In the rows, zero is written as 128.
Rotation paths and how fast each direction turns (degrees a step)
Each turn is a multiple of 5 degrees from 10 to 175, or 0.
Each row of a path follows its step; steps can be skipped.
path 1
step 0: [128 135 111 126 125 118 126 123 126 142 129 129 150 137 122 123 145 106
 141 116 131 132 128 118 126 135 135 128 120 134 129 128 115 125 122 109
 117 120 128 125 133 122 120 133 134 130 134 137 128 127 117 125 113 132
 116 123 123 136 129 116 118 139 127]
step 1: [123 142 121 129 125 119 136 124 118 137 132 132 131 118 145 130 124 139
 121 119 138 116 129 120 119 130 133 128 119 118 140 134 121 138 111 130
 138 127 129 135 119 128 128 125 120 130 111 124 139 133 123 113 129 117
 146 131 137 127 134 121 118 151 118]
step 2: [139 115 106 125 126 135 133 129 133 140 127 120 140 138 122 126 134 124
 126 112 120 121 130 122 119 127 132 125 138 120 124 127 133 136 127 121
 117 127 148 141 141 131 119 141 135 123 120 132 128 135 142 127 123 122
 119 118 151 123 119 121 123 130 116]
step 3: [134 120 119 134 111 134 113 112 114 130 130 151 121 131 133 135 136 127
 137 126 130 126 139 115 108 119 135 119 129 129 125 118 122 133 125 114
 144 122 132 133 120 126 138 127 125 125 126 116 126 125 129 114 122 131
 128 146 130 132 127 132 125 144 130]
step 4: [131 121 121 110 120 132 142 142 118 134 136 124 137 142 111 120 116 124
 139 135 141 123 139 116 122 123 131 133 120 139 136 128 136 129 128 123
 122 129 144 145 117 130 125 136 130 126 128 125 130 134 127 117 124 110
 139 118 127 140 118 120 123 129 132]
step 5: [141 134 116 128 133 126 119 131 117 140 118 129 124 125 128 136 155 137
 134 134 141 135 120 115 116 125 143 124 120 130 124 131 117 140 133 129
 115 112 130 138 134 121 148 124 137 126 112 124 135 133 119 127 115 131
 126 127 125 129 131 125 123 127 128]
step 6: [126 146 121 134 116 137 135 147 129 136 129 122 123 138 133 129 136 130
 132 114 131 112 140 124 128 128 118 127 117 123 122 133 137 124 116 126
 128 122 139 128 112 119 130 133 140 124 138 129 124 125 132 114 110 123
 140 121 121 120 123 120 126 149 122]
step 7: [123 122 104 126 122 126 121 118 136 140 132 130 136 147 129 121 140 133
 133 124 133 126 122 135 129 116 142 124 105 124 127 126 113 128 127 110
 129 126 139 129 126 120 130 127 122 137 116 141 135 131 113 125 138 130
 124 120 135 131 117 122 118 128 116]
step 8: [130 126 117 134 121 123 121 138 116 140 131 136 127 117 128 130 122 141
 127 125 127 111 143 126 135 121 124 128 131 117 135 134 137 131 122 125
 127 119 148 135 131 136 139 132 135 109 120 116 133 124 119 123 142 117
 133 145 130 125 136 116 122 146 121]
Speeds:
[128 127 129 129 123 126 128 126 127 127 130 124 128 132 126 127 127 128
 128 130 131 129 128 131 128 131 126 129 130 130 129 127 127 127 130 132
 129 128 131 131 128 127 125 131 128 127 131 129 132 127 129 131 126 127
 127 125 127 126 126 125 127 128 123] => 155
path 2
step 0: [118 118 125 118 129 125 139 127 130 121 137 126 135 143 144 130 140 116
 112 117 127 133 132 132 118 133 116 129 131 122 140 147 110 121 135 127
 126 137 119 128 132 134 131 126 121 134 141 139 127 136 136 138 130 114
 127 128 125 125 135 125 126 127 132]
step 1: [125 130 134 112 131 125 130 136 125 127 139 121 116 144 122 109 136 118
 116 122 121 147 115 129 115 127 128 131 121 127 125 131 115 129 139 144
 129 124 113 127 129 140 131 128 137 135 139 137 132 137 128 127 123 129
 130 133 121 125 115 130 125 131 134]
step 2: [134 123 119 135 114 128 145 123 112 125 135 128 121 129 124 117 127 120
 106 134 122 137 132 133 118 131 123 122 128 137 132 142 126 136 137 140
 128 121 135 131 124 132 136 142 145 132 136 134 133 137 123 130 121 140
 136 119 126 126 121 126 139 136 125]
step 3: [141 137 110 125 117 135 133 127 125 123 129 118 131 117 130 121 126 121
 129 129 125 124 137 141 109 131 124 123 123 134 146 132 129 136 127 137
 117 135 122 122 129 142 141 120 131 133 129 147 131 130 110 135 127 131
 134 140 127 125 133 131 136 136 129]
step 4: [132 134 117 133 117 136 130 129 122 119 146 109 121 143 128 115 137 136
 127 130 118 121 126 135 116 126 127 127 125 126 130 138 112 120 117 133
 106 132 121 137 124 119 131 122 117 126 132 134 126 128 123 138 125 126
 127 132 129 132 139 130 133 125 116]
step 5: [123 130 131 125 121 117 141 129 121 128 128 114 110 142 149 127 129 144
 124 124 115 130 129 139 123 122 123 126 123 124 130 126 117 121 116 146
 134 136 134 127 130 129 127 113 134 123 136 142 132 133 131 133 125 125
 119 127 124 126 122 135 134 138 119]
step 6: [130 115 135 118 127 123 133 138 116 134 130 114 122 133 128 122 128 131
 116 127 115 133 140 137 122 132 126 133 133 129 121 122 116 139 114 127
 128 125 128 135 127 149 130 132 136 137 115 138 123 131 115 126 121 126
 116 117 123 129 135 140 138 141 121]
step 7: [130 125 126 108 135 141 133 126 116 123 132 130 139 132 130 130 135 121
 125 133 124 126 143 136 112 142 124 125 123 130 114 142 128 127 122 126
 124 123 140 135 128 138 129 130 131 116 135 142 118 132 128 136 134 131
 122 133 133 121 131 142 142 143 126]
step 8: [129 139 118 130 135 125 132 132 116 122 127 127 126 132 124 115 129 127
 130 126 128 129 118 126 112 136 129 126 130 137 131 139 125 113 117 122
 129 121 121 132 126 147 115 127 114 129 137 151 125 126 133 135 124 129
 119 134 122 106 128 139 137 130 126]
Speeds:
[130 128 129 130 127 127 130 128 127 123 125 129 128 128 128 127 127 130
 125 130 129 129 128 128 126 127 125 127 134 126 132 127 130 126 125 129
 132 129 130 126 127 130 128 129 132 130 126 129 130 121 129 125 127 130
 127 126 128 129 126 127 127 126 126] => 110
[128 130 129 129 125 126 129 130 131 127 129 132 126 124 127 125 127 125
 126 126 130 128 125 130 128 127 126 124 129 126 128 130 130 128 128 131
 125 127 127 129 128 130 131 127 130 129 129 127 126 132 128 130 132 130
 131 126 129 127 129 128 123 126 125] => 40
[128 132 127 129 128 129 129 128 132 128 129 132 127 131 128 128 131 124
 123 129 127 127 126 127 126 131 129 131 125 131 131 130 128 131 130 124
 131 129 128 128 127 131 124 128 128 130 129 125 130 127 127 127 127 131
 132 130 128 128 125 129 128 126 126] => 45
[130 129 128 128 129 128 127 132 130 130 127 127 128 128 126 130 126 131
 130 128 129 130 127 129 128 129 130 130 128 129 130 127 128 128 127 129
 127 126 125 127 128 130 130 125 132 127 129 128 128 127 124 128 127 129
 124 134 124 124 124 132 123 127 131] => 160
